One turn moves every row onto another: examples first, then more rows asked:
ramep: 25 -61 -117 -32 -185 -231 117 117 230 68 84 -124 -6 115 -63 -57 -37 12 -41 -49 8 217 -144 -19 -45 31 -216 -75 -40 250 -58 -8 77 -79
Gib: 87 -106 -131 -105 -207 -63 261 182 99 98 126 103 -57 84 -144 27 -63 -56 -97 -59 -50 18 -199 68 11 -38 -59 -55 -8 97 -136 57 45 109
tozu: -124 7 -44 -46 -209 -233 235 169 81 71 172 -32 -25 184 -120 -4 -25 234 2 -48 90 -122 -129 -154 19 107 -97 -54 -63 -8 -105 67 29 -36
ruf: -55 80 10 5 -224 -135 326 19 139 -42 16 -94 76 162 -45 25 36 17 -8 34 -70 -118 -150 -69 44 95 -280 70 86 -69 -116 161 126 -104
pof: -87 -41 -8 -81 -180 -178 130 51 122 -94 -13 24 37 243 -68 24 -56 -82 -127 128 -216 182 -90 16 -113 -21 -261 -7 -73 -17 -262 231 -85 -159
pazaf: -109 111 -123 -31 -171 112 158 43 137 25 11 58 216 180 -209 121 173 128 0 -46 -46 59 -236 -45 3 175 -237 71 1 48 -139 151 -48 7
terud: -45 -51 10 -65 11 66 173 161 -10 109 81 16 14 159 1 81 -80 36 -3 126 85 -14 -131 -77 0 -89 -76 -18 109 110 -223 -60 -26 83
nal: -153 -27 -21 90 -147 -132 203 -123 124 15 29 -62 197 85 -45 117 61 -154 -41 51 -63 175 -49 47 -125 14 -172 63 52 154 -134 222 -70 -67
paf: -84 180 -14 57 -99 36 166 -43 182 48 -44 32 234 249 -236 103 47 45 111 -75 -113 84 -135 -42 -22 202 -116 12 64 24 -153 163 -107 -91
Kego: -193 118 93 -108 -9 55 74 81 51 -104 103 -58 128 195 -170 83 -11 206 -120 88 -144 100 -191 -99 -43 83 -167 -22 -26 19 -201 -29 -65 60
Bosu: -165 10 101 -97 -34 -59 165 -10 300 -93 -15 -77 56 64 -134 -43 -159 -79 -80 112 -72 83 -33 7 -62 -17 -132 -32 110 19 -89 114 0 -138
palo: -71 103 18 -100 -247 -140 271 -75 169 -104 104 -73 69 280 -97 94 -208 -28 -67 0 -127 137 -175 14 -130 -6 -149 6 -154 -21 -156 180 -70 -19
desuk: -205 -13 82 -84 -173 -114 206 110 248 -120 188 -85 -24 229 -64 113 24 63 40 -58 -99 -73 -112 -45 29 76 -121 -201 6 39 -290 66 -145 -125
Repa: -107 -33 12 -184 -234 -235 181 -78 44 -11 11 -79 99 111 -157 -4 43 -32 -9 14 -116 84 -115 -74 -132 -26 18 -41 80 -27 -254 264 -129 -146
kem: -264 145 -3 20 -9 -59 159 26 76 100 77 -118 71 209 -149 220 -28 39 -28 110 -97 14 -223 -42 -106 16 -59 19 135 115 -216 165 -73 -151
mal: -180 95 77 -22 -43 103 129 111 68 -167 -32 -25 194 246 -152 137 -145 75 -83 89 -30 80 -116 -56 -75 85 -153 45 -60 4 -217 88 -91 -29
lele: -129 67 -71 107 -75 -48 374 91 114 189 206 54 45 271 -199 21 78 3 190 56 9 115 -82 -135 -61 9 -157 -49 -35 78 -131 55 -30 12
ludo: 44 7 35 -5 -28 80 249 199 41 33 54 109 128 247 -123 -12 57 -30 20 15 23 122 -110 -190 -60 46 -333 -131 42 2 -302 -1 -65 -80
fudi: -90 56 -17 -45 -260 -106 229 53 36 -36 49 -54 97 176 -112 55 46 -108 -229 8 -134 62 -235 -9 -108 128 -14 -125 20 66 -270 258 -47 -214
Mun: -76 -39 -13 -153 -193 -90 245 -28 198 -15 104 27 82 209 -180 -16 -31 -135 2 76 -163 129 22 2 6 200 -22 25 -68 -65 -130 266 -55 -87
munol: -16 -100 -160 -50 -64 -53 38 63 131 181 159 154 17 215 -42 -46 3 10 -11 -89 -78 231 -20 73 -38 83 -197 -48 27 175 -118 88 -140 -71
faz: 54 -181 -69 -93 -143 -134 251 -18 14 45 35 32 33 18 -67 -49 26 39 -127 -132 101 156 -240 -46 -105 141 -171 -50 0 152 -107 77 -32 50
bobol: 1 -8 -4 -148 -176 -192 -18 152 36 47 -46 91 101 104 -27 -107 -88 121 -35 5 81 127 -39 -73 -158 32 -187 -78 44 78 -97 33 -64 -17
vule: 100 -102 -33 -120 -33 -129 119 71 132 19 253 15 25 42 -135 -83 -58 65 -115 49 1 114 -116 128 25 93 -53 -146 -20 166 -158 21 8 48
temi: -120 -132 116 -35 -117 -84 90 -71 184 -64 42 106 169 112 -283 82 19 25 -63 -2 -54 77 -32 -34 -137 137 -145 -193 -8 82 -176 229 -132 -82
lalad: -216 175 0 -48 -156 19 164 51 175 75 153 -179 57 189 -52 150 20 118 60 89 -38 152 -283 -73 16 84 -122 29 163 132 -196 106 -33 -107
fut: -41 71 -74 111 -79 -76 174 92 84 308 98 -1 80 266 -123 64 92 74 117 63 19 95 -63 -53 38 -13 -132 -126 37 185 -96 44 55 16
kisi: -65 -34 106 43 -165 -24 330 -26 -88 -126 134 -72 93 177 -193 127 149 74 -84 -48 -169 102 -66 84 43 4 -179 0 -86 31 -232 109 -67 -25
peto: -42 27 113 -37 0 -65 222 235 43 90 82 -57 47 156 -152 5 37 47 73 97 73 5 -91 -134 -1 -142 -82 69 92 88 -299 67 -44 61
nam: 32 31 -71 -8 -80 -26 402 104 -51 61 189 -44 -32 198 -78 -40 2 105 -77 -79 -138 130 -105 31 44 136 -282 23 79 -22 -108 -2 50 -128
kugi: 50 -22 6 -17 -212 -118 133 211 14 -29 152 -6 33 180 4 98 94 117 15 -153 -33 73 -98 70 31 6 -152 8 -24 115 -355 -43 -176 -32
Lor: -74 -80 -79 -90 -107 -92 192 68 -64 159 144 6 -4 18 -118 -25 -103 58 -76 86 37 220 -25 -57 -9 37 -3 54 76 128 12 99 -18 -81
Meze: 40 -34 -100 30 -141 -245 150 15 76 58 85 2 -13 274 -26 -131 62 24 -128 -1 -71 133 -100 -59 -9 40 -78 -159 -79 155 -201 -94 81 33
vak: 142 -117 -40 -193 -206 -179 330 66 72 42 44 -75 -3 223 -77 55 -75 98 -51 -56 117 216 -101 -105 16 79 -172 -143 81 170 -201 95 -3 -2
nika: 44 6 -5 -148 -95 -177 208 -55 239 -106 -32 -40 60 257 -232 31 27 51 -79 -6 -206 5 -70 -40 30 140 2 83 -2 98 -232 206 -99 -89
vofo: 8 -58 -28 -7 -71 101 255 180 37 61 -85 84 98 235 -143 23 -4 108 66 -69 17 175 -84 -179 -35 66 -256 -166 36 105 -116 -43 -62 31

peto -> Kego
kem -> terud
ramep -> Repa
Now find these:
kisi -> nam
vak -> nika
munol -> nal

One turn moves every row onto another: examples first, then more rows asked:
Y: -45 45 194 -9 100 45 -82 -37 25 -139 -21 28 -37 157 32 42
W: -184 -8 38 -21 0 33 -108 7 71 -71 41 -101 -117 -24 -113 32
Q: 15 130 47 -44 -188 32 63 10 2 99 -102 -64 107 -41 -31 -19
B: -36 100 -199 -66 100 69 -1 62 125 -19 -2 89 -114 180 25 -29
C: 165 11 -122 -18 57 49 13 -73 85 -29 137 -48 -6 11 133 98
J: -87 79 -143 -121 57 5 -114 128 17 -171 55 49 -74 151 3 -5
D: 68 97 -11 -10 10 47 -28 54 -15 -42 -23 5 165 313 28 60
G: 35 37 -153 -2 165 41 -48 52 39 -55 -66 -39 32 -167 -15 61
A: -138 55 -66 69 -155 102 171 -8 -33 14 -24 -9 -20 92 -81 68
X: -109 50 -3 -22 -94 14 -44 173 -10 -64 -58 101 -18 -91 -95 -71
N: 83 70 48 21 -154 14 54 18 65 -83 -55 -55 28 284 16 2
V: 63 19 -16 48 -54 -6 122 91 58 72 62 128 -128 107 43 139
Z: -21 55 13 -24 59 36 16 -16 -42 -40 43 -32 94 -216 41 -9
E: -34 156 -116 -76 17 20 -139 3 -68 109 27 -34 -8 135 183 36
R: -32 -7 -69 80 -84 78 -123 -32 -100 45 97 -112 115 -26 47 114
S: 127 67 -18 105 -51 10 70 21 46 34 -177 -149 109 -4 4 19
M: 143 -29 19 56 117 -48 -37 43 162 -16 117 -73 -27 102 90 34
H: -75 98 -72 -4 -1 -27 -22 218 -4 -92 -192 -19 33 57 -129 -11

A -> W
E -> V
Now find these:
J -> C
G -> S
M -> D
Z -> Q

One turn moves every row onto another: examples first, then more rows asked:
roli: -37 8 40 40 -13 32 -97 96 91 -197 -72 -13 27 52 -29 -9 147 -58 4 152 -49 51 -71 -27 -2 -212
Luzod: -79 27 57 15 -37 -51 -60 91 92 -246 -38 -51 64 -14 -56 -18 182 12 24 116 10 -34 -89 -53 -57 -136
ruvam: 29 -212 -166 -31 48 -91 -98 -5 -4 -37 -49 108 0 -244 -6 -38 -110 138 91 -83 -128 -34 -65 36 172 2
nodag: -9 -168 -108 -36 -15 -117 -151 46 54 -114 -70 129 -6 -268 -24 9 -83 126 54 -126 -74 -17 -64 10 180 -19
fatim: -71 -36 22 32 -44 -4 -100 52 59 -270 -30 46 44 -19 -70 -7 170 4 9 87 7 -12 -55 -16 -24 -219
miko: 69 -20 -22 47 103 69 111 -114 -86 24 65 20 -9 25 39 -68 65 24 61 218 23 -71 -92 79 54 31
pako: -42 16 18 27 -63 19 -72 -1 45 -219 -108 -29 99 19 -58 -96 191 10 -4 109 2 6 -25 -37 8 -158
Teno: 71 36 -69 52 78 102 37 -106 -55 38 7 -27 -24 29 32 -142 38 15 55 215 -3 -100 -36 55 98 133
dil: 51 -168 -141 -16 58 -93 -98 -8 -7 -46 -61 96 -22 -267 0 -24 -103 156 70 -121 -120 -33 -103 55 143 9
foz: 9 -141 -98 -13 7 -103 -165 24 29 -117 -63 110 -13 -311 5 35 -70 107 44 -123 -111 -19 -79 22 179 -30
Zoku: 9 -170 -129 -41 38 -113 -166 20 79 -54 -23 82 -4 -246 40 -24 -184 73 61 -133 -79 -27 -53 40 189 58
zimol: 5 58 44 30 24 73 -172 100 140 -58 33 -83 -145 30 69 31 -109 -199 29 160 26 -24 -82 -81 85 81
suvu: 13 -149 -103 -26 15 -119 -153 36 52 -113 -78 88 -7 -279 -4 2 -100 129 42 -165 -89 -9 -96 29 135 -24
Nul: -28 4 15 12 18 32 -220 57 147 -113 98 -81 -117 -22 69 18 -174 -206 36 72 77 -79 -55 -76 52 100
pef: 44 -180 -151 -10 70 -79 -123 -20 -19 -49 -46 87 -7 -285 20 -8 -99 114 78 -87 -162 -36 -79 40 169 -12
Puro: 37 -156 -123 -29 53 -102 -162 16 49 -54 -43 52 -34 -266 32 -13 -184 88 60 -153 -97 -28 -96 28 146 47
fop: -16 38 26 3 -44 51 -209 31 131 -110 -14 -151 -75 0 34 -39 -111 -189 29 93 73 -56 -39 -157 70 107
gumak: 22 -142 -116 -18 58 -100 -183 4 54 -66 -21 68 -3 -286 61 4 -162 56 49 -134 -114 -27 -65 47 184 38
rupad: 63 -37 -101 63 140 87 50 -90 -76 19 91 46 -41 18 35 -99 25 32 78 213 -39 -117 -60 121 51 53
Zenol: 73 -25 -46 7 97 46 91 -107 -31 51 46 15 -70 45 18 -122 60 28 122 182 -1 -120 -22 93 6 73
Lepem: 5 -10 57 -5 17 32 -134 2 104 -61 86 -124 -88 1 85 22 -163 -211 47 106 106 -49 -90 -113 48 94
zapu: -5 2 56 -43 -9 -5 -159 25 175 -68 52 -110 -133 16 54 -24 -130 -194 87 53 96 -86 -17 -89 0 109
kagi: 63 48 -39 70 129 101 42 -22 -14 30 29 25 -35 71 61 -82 63 -4 38 248 -60 -36 -68 125 80 25
zokop: -29 52 36 -3 35 -14 -149 78 153 -87 81 -160 -68 -9 73 -7 -122 -159 57 116 62 -102 -89 -95 9 152
kizif: -53 -22 89 12 -55 -21 -57 17 70 -236 -31 -15 77 5 -26 4 143 -45 -4 83 68 29 -80 -46 -21 -202
nonel: -50 -24 67 -24 -67 -42 -49 21 99 -214 -63 13 15 17 -72 -48 188 -2 54 60 39 -22 -15 -21 -65 -178
kovaz: 40 16 -62 43 128 33 89 -40 -46 9 62 -43 3 18 25 -103 78 57 91 238 -45 -126 -94 69 2 85

rupad -> fatim
suvu -> Puro
pako -> fop
Now find these:
Luzod -> zokop
pef -> foz
Zenol -> nonel
roli -> zimol
Lepem -> miko
ruvam -> nodag

